Rotation paths and how fast each direction turns (degrees a step)
Each turn is a multiple of 5 degrees from 10 to 175, or 0.
Each row of a path follows its step; steps can be skipped.
Rotation 1:
step 0: [2 14 4 -2 -19 3 6 7 22 -3 -24 22 -2 -2 9 3 -8 -11 1 14 32 5 -27 -13 -12 9 -10 3 3 12 -6 -29 7 -9 2 -12 17 -23 4]
step 1: [-16 -4 -2 25 25 -12 9 12 18 -5 -10 5 -7 3 17 5 6 6 -2 8 24 -17 -3 -20 7 -3 0 -24 15 20 -24 10 2 -10 5 -2 -28 13 2]
step 2: [-16 -2 15 -15 8 0 -11 -1 -10 22 -15 5 14 -12 3 -3 -3 -16 -13 20 -28 -21 13 -7 -2 -1 -16 -3 -1 7 -17 18 14 24 20 -14 -20 2 -8]
step 3: [-3 -6 -27 -10 -18 -19 -2 3 -30 -10 13 -5 13 -9 3 7 -34 17 2 -17 -10 3 -8 0 1 19 -23 -1 10 16 -7 5 11 23 0 -12 7 -4 -4]
step 4: [8 24 -20 -17 -6 32 23 3 4 18 2 9 -4 4 1 -5 -15 8 -3 -1 0 19 -15 -2 12 9 -25 10 2 24 6 -10 11 -22 -11 5 -5 18 12]
step 5: [-12 -3 1 12 6 17 -19 1 9 -2 -17 1 -14 -4 32 8 33 0 4 -2 5 -8 -43 3 -7 -2 -17 7 8 9 4 -21 15 -5 -10 0 -11 -2 -8]
step 6: [-9 -15 0 16 -13 3 -11 2 -4 -2 -7 21 3 9 24 -30 -3 3 -11 1 -2 -13 -8 -15 1 -13 -1 -12 20 -18 -20 10 -2 -12 39 -3 -8 15 -11]
step 7: [-4 2 12 -12 11 -5 -8 4 -43 6 9 22 1 -13 -6 23 -17 -10 -10 0 15 10 1 -11 24 -2 -5 0 -6 -10 -17 0 18 4 23 -18 -8 -8 -5]
step 8: [4 10 -11 2 -20 4 -7 26 -10 -3 4 1 21 6 -13 17 -21 15 3 1 10 -7 -3 -10 0 -20 -25 -10 -2 8 14 12 29 10 -21 10 -13 0 24]
step 9: [2 -5 15 -14 6 39 -5 15 13 -5 7 -5 -5 7 -24 -16 15 15 8 -10 -13 -1 -14 -23 -8 10 -22 -10 7 32 -6 -14 13 -2 -3 -2 5 5 -6]
step 10: [-1 -1 18 6 -21 4 -5 5 -10 7 -21 4 -8 0 26 1 15 19 7 7 16 -5 5 1 -18 23 6 20 32 9 -15 -7 18 -7 4 -1 10 12 -23]
[-2 -4 4 5 1 3 -11 -5 -1 -3 -4 -2 8 3 -4 -3 -2 1 -2 -1 -13 2 0 -2 -8 2 0 3 5 1 -3 2 -4 -3 1 -1 1 -1 -10] | 100
[4 -1 -4 6 -4 -2 -6 -1 1 -9 -2 -1 0 -8 5 -3 -5 3 -2 -3 7 1 -1 7 -11 -2 4 -3 0 -1 -3 3 5 5 -7 -2 -2 2 3] | 145
[-2 3 2 5 2 2 3 -3 -4 -1 -1 7 6 0 2 1 -5 1 2 -7 7 7 8 -3 3 10 3 0 0 3 -8 -8 -5 -2 0 4 3 6 2] | 115
[3 0 7 3 -2 -5 5 -8 -1 1 4 -1 -3 -3 10 1 7 1 5 4 -3 1 0 -5 -2 -5 3 0 -1 -2 -11 5 0 6 7 4 -4 3 -2] | 80
[0 1 2 5 -2 9 2 -4 0 -1 2 -4 -5 -4 -3 0 -5 4 1 3 -5 8 0 -1 5 3 -2 1 8 3 8 0 3 12 1 7 3 -2 5] | 70
Rotation 2:
step 0: [25 -16 -11 19 6 -13 8 -11 3 23 6 -3 -18 0 -16 -17 1 12 -8 -2 -13 -7 -8 7 7 1 15 1 3 -5 -32 7 -4 -22 -4 29 10 -7 13]
step 1: [29 17 -1 -13 -9 7 -6 -23 12 9 -4 -6 -10 1 -4 -27 5 13 3 -2 23 -21 1 15 -3 15 15 16 3 2 -11 -13 -7 -1 -11 23 17 -13 9]
step 2: [27 -6 -1 0 -12 -16 -14 11 24 3 -21 1 4 -13 0 -7 14 -6 2 4 19 -2 0 17 -9 18 -14 40 0 -4 -18 3 -2 -5 -3 -2 17 12 12]
step 3: [6 -22 1 7 4 16 0 10 10 -1 -17 22 -7 -9 -8 -9 29 7 -7 8 10 -8 -9 1 22 1 -1 27 18 -4 9 5 20 -2 -24 4 12 9 23]
step 4: [12 -10 -1 7 14 5 12 1 12 13 9 6 -9 2 -19 10 15 -1 4 5 -7 -6 -21 31 16 8 -17 -12 21 2 -7 10 -12 -13 -21 22 13 9 26]
step 5: [17 4 6 -2 4 4 -5 -15 18 -23 19 -9 -24 -11 -23 -13 20 3 22 -2 12 -2 -10 17 -2 -5 -13 -3 9 5 -10 -19 -1 1 -17 14 1 -22 17]
step 6: [18 -8 -3 -16 -14 -3 -14 -7 19 -8 23 -2 1 -5 -2 -7 12 -18 33 27 17 -3 -17 10 -5 2 -10 16 -2 5 -6 12 -3 1 -9 -20 22 2 5]
step 7: [2 -28 -18 1 3 -5 14 11 16 0 14 3 6 -11 -12 -8 38 -13 22 13 -3 -10 10 -6 1 -12 6 22 8 17 10 -5 19 2 -4 -6 6 17 11]
step 8: [10 -2 -3 18 -6 9 20 6 -5 21 19 -15 -9 1 -1 16 24 4 23 21 -12 -35 -5 0 17 -9 -9 2 16 5 14 3 -4 -13 -7 8 6 4 9]
step 9: [10 8 -21 -4 22 -3 5 4 -1 7 10 -34 -35 -9 -3 9 19 14 16 1 9 -15 9 16 -11 -17 -11 -1 8 15 -6 0 -9 1 -2 -3 5 -19 9]
step 10: [4 4 -13 -8 -7 -5 -8 -11 7 1 -3 -10 -28 4 -7 21 10 -8 33 4 20 -9 10 -15 -11 -7 0 14 -1 -16 -4 -2 -9 3 -23 -23 30 -8 -6]
[-3 -2 -3 3 -1 4 4 -9 6 1 -7 1 -5 7 -1 1 10 -3 4 1 -2 -4 -5 7 0 -2 0 8 3 2 -4 0 1 -4 7 -1 5 -7 0] | 0
[5 0 0 -2 -3 -6 -6 -10 7 2 5 3 2 -2 -4 -9 -1 -4 -1 4 -6 -2 1 0 -7 4 8 -2 -1 2 2 -4 1 -3 -2 -4 0 1 -9] | 70
[-3 2 -11 -6 11 5 1 2 4 1 2 -1 1 1 3 0 -2 -2 -1 -1 3 0 -2 4 -5 11 -3 -2 -7 7 5 0 1 -7 2 2 3 5 0] | 145
[-3 -4 -6 0 -3 0 -7 0 -3 7 -2 8 0 -8 6 2 5 -8 -1 -7 3 0 1 7 3 2 -4 -4 1 -4 2 -2 -2 0 -7 2 -3 -9 -5] | 45
[-1 -7 -1 2 -1 1 3 0 1 -1 14 2 6 3 -1 -4 0 -3 7 -1 2 2 -9 -3 4 -2 0 1 -8 5 -2 1 -2 6 5 5 -6 -4 -2] | 45
Rotation 3:
step 0: [-5 3 12 15 7 -12 36 0 -20 -1 8 0 -3 0 -12 9 -7 0 23 19 -14 4 -13 -7 1 12 2 8 12 22 -5 8 -10 -5 4 21 -3 -13 12]
step 1: [-1 -11 -4 12 0 7 -12 0 4 -10 8 -23 -3 4 9 8 -16 -31 6 -12 -6 3 7 7 -1 -11 -14 -15 -3 3 -26 -24 4 -6 -6 9 11 25 -18]
step 2: [-12 -6 20 5 -7 -18 0 12 -2 7 16 -1 -4 4 -19 -13 -7 17 15 9 11 1 -3 -9 -19 5 15 4 5 -1 1 -11 6 -19 -29 5 -30 -9 8]
step 3: [-7 11 -7 18 7 1 13 13 9 -21 2 -39 -7 -3 -11 9 -12 -3 1 0 -3 -26 -10 15 2 1 -16 -3 -2 3 -10 -7 -20 15 17 6 5 -2 10]
step 4: [-16 -8 16 4 5 -9 9 0 10 -2 17 23 -5 3 -8 -8 -3 6 15 7 1 21 -8 2 4 -9 -8 6 15 0 -28 -5 7 -29 -12 15 24 14 -3]
step 5: [-9 1 8 23 1 -3 2 -18 -14 1 1 -20 5 -9 1 34 -20 -10 5 2 16 -14 16 10 -7 3 3 -2 -4 13 0 -15 -15 -2 -18 10 -24 -5 -2]
step 6: [5 -17 4 -3 -5 -9 22 35 -1 -8 14 -23 4 24 -10 -8 -10 2 7 -2 -19 7 -13 -5 -6 -5 -11 -12 18 -5 -2 -10 4 -4 -19 -2 15 0 8]
step 7: [-21 17 12 12 14 -20 -18 -10 21 -11 1 -6 -3 7 -1 0 0 6 11 11 15 -28 -9 7 -12 -4 -10 6 -9 10 -20 -11 7 -8 2 12 -10 5 -22]
step 8: [-21 -14 4 6 5 -4 23 16 -7 -10 31 0 3 -18 2 5 -23 -10 8 16 2 16 2 0 8 -8 -3 2 5 6 -6 6 -17 1 -4 5 -5 -12 31]
step 9: [13 7 5 20 -8 -2 10 1 3 0 9 -10 -1 7 -14 13 -11 -5 0 -19 -1 -9 7 0 -12 6 -13 -2 20 -3 -26 -11 -3 0 -9 16 8 9 -42]
step 10: [-10 -12 12 -2 0 -2 -2 6 1 -4 -10 -15 -17 4 0 -5 -3 -5 14 34 12 -3 -9 -11 -6 -19 -7 -1 14 19 -1 -14 5 -21 -28 -2 -17 -2 20]
[1 2 -9 2 0 1 5 15 1 1 -1 -1 1 3 0 11 -2 1 4 -3 0 2 3 3 -4 8 4 5 4 -2 5 4 -3 -3 5 0 -3 -4 0] | 125
[-1 -4 -5 5 1 1 1 -2 4 1 0 1 -1 12 1 0 4 -4 0 -2 -5 3 -6 -2 1 -1 1 -9 3 -10 -5 2 -10 8 -1 5 0 1 1] | 135
[-4 5 4 3 7 1 -7 2 -1 -5 0 6 7 -2 -3 -3 -1 -9 3 1 1 -6 -3 -2 6 5 -1 -6 4 -1 6 3 0 -7 5 5 7 -4 2] | 95
[6 -3 0 -4 1 -4 -6 -2 -7 1 -5 -7 1 8 2 7 2 -7 2 1 -10 1 3 -7 -1 1 2 -1 -1 3 6 -5 2 -8 -7 1 -1 3 -1] | 80
[3 -5 -1 -3 4 3 -6 -5 -2 -1 2 0 -7 2 -2 3 -2 -5 -1 -6 3 -6 1 8 -9 2 -15 0 -5 -1 1 2 -5 -1 3 -3 -2 -1 0] | 175
[4 5 9 -3 -5 1 0 -2 -6 -1 4 -12 2 -3 -1 -2 1 4 6 1 -7 1 1 1 2 8 -5 1 4 -4 1 6 -5 7 0 -2 5 -3 -2] | 125
